(in the rows, 128 means zero)
Rotation paths and how fast each direction turns (degrees a step)
Each turn is a multiple of 5 degrees from 10 to 175, or 0.
Each row of a path follows its step; steps can be skipped.
Path 1:
step 0: [119 125 120 130 128 125 121 132 124 125 141 131 120 143 133 139 114 122
 134 129 123 117 120 111 148 127 119 128 128 134 139 123 133 136 129 126
 131 123 134 126 125 137 131 119 130 119 125 133 118 116 125 123 122 138]
step 2: [132 138 118 132 115 119 122 123 124 124 130 113 132 117 132 127 117 135
 133 123 133 127 130 109 122 124 132 126 130 127 125 145 132 141 134 130
 120 108 123 127 125 137 139 129 123 121 121 124 124 133 135 131 133 119]
step 3: [110 130 130 121 122 127 117 122 123 117 135 127 135 140 128 128 121 124
 127 132 128 122 135 121 135 138 125 134 139 132 125 120 136 122 130 130
 122 136 120 136 118 144 139 116 139 112 121 132 128 116 119 124 127 122]
step 4: [133 137 123 122 134 129 127 138 135 117 135 131 116 119 121 123 131 121
 117 131 135 143 134 120 129 141 130 124 132 137 135 120 138 114 123 131
 134 112 123 117 125 141 128 136 131 128 133 125 112 124 133 132 126 126]
step 5: [137 136 128 132 135 119 119 120 131 123 128 120 121 143 133 139 114 130
 128 135 132 120 130 114 138 127 121 124 126 130 130 135 147 142 123 136
 126 119 129 122 128 126 143 128 124 124 136 130 126 138 141 129 138 124]
step 15: [118 125 119 122 131 126 120 129 126 119 141 126 128 112 132 114 126 134
 138 125 134 124 122 114 130 137 124 126 138 134 138 131 121 129 130 125
 124 125 120 107 137 134 137 114 132 132 118 119 131 122 119 120 131 124]
step 17: [127 129 122 130 134 124 127 125 131 122 120 125 138 129 122 120 116 120
 117 125 134 124 132 108 136 129 141 130 125 120 137 114 140 134 127 134
 129 126 132 133 134 148 135 117 135 119 135 120 117 124 133 136 119 122]
step 22: [129 121 133 141 131 132 124 130 129 115 128 132 140 130 123 126 107 117
 117 133 127 120 131 122 131 127 130 123 124 130 123 128 148 115 116 136
 128 120 134 122 112 135 126 135 135 136 132 121 131 128 133 137 137 122]
step 28: [122 128 114 130 119 119 124 117 135 124 130 137 127 128 137 124 132 126
 135 123 135 121 126 121 128 126 121 132 121 140 138 122 134 127 145 137
 138 132 128 114 121 121 132 114 119 129 126 131 117 113 137 129 117 115]
step 33: [126 130 111 135 118 127 116 121 129 120 136 116 135 129 124 122 129 120
 118 134 127 122 141 116 132 131 125 123 144 138 133 118 141 127 125 131
 127 130 126 118 132 124 139 109 116 135 133 135 137 128 134 132 127 130]
Speeds:
[128 128 125 129 126 133 128 126 126 128 127 127 131 128 131 130 129 129
 131 129 130 128 129 128 125 126 128 127 132 131 129 131 129 132 126 127
 129 130 126 124 127 122 129 127 128 127 129 123 126 130 126 127 123 128] -> 80
[125 130 129 132 126 128 127 134 128 131 127 129 126 126 128 127 128 127
 132 128 128 125 127 126 130 126 127 128 127 124 128 129 132 131 127 127
 130 128 130 126 130 129 129 127 134 127 130 124 130 129 127 127 132 127] -> 145
[128 124 127 129 127 131 132 127 131 129 124 129 130 127 126 131 129 122
 128 129 125 128 128 127 127 129 129 129 133 128 128 124 131 126 129 127
 127 132 129 127 126 132 127 125 129 132 129 129 129 127 128 132 128 126] -> 135
[129 130 125 126 130 127 129 126 129 127 122 129 128 128 129 130 127 130
 128 130 130 129 131 128 129 126 131 123 126 125 126 130 130 130 132 129
 132 131 128 128 131 132 127 132 125 128 127 126 124 130 128 130 131 126] -> 120
[127 127 129 123 130 126 129 126 129 129 128 132 129 127 126 130 124 132
 127 127 127 126 127 129 126 128 126 127 129 132 127 125 126 133 128 127
 126 130 132 130 131 130 130 126 133 125 126 127 124 127 126 129 128 130] -> 125
[129 126 130 130 130 126 128 124 129 124 126 127 129 131 129 126 127 125
 124 129 131 125 127 129 130 133 129 127 127 126 127 126 126 130 128 127
 131 131 126 127 130 126 131 125 129 125 129 124 134 126 126 128 129 128] -> 155
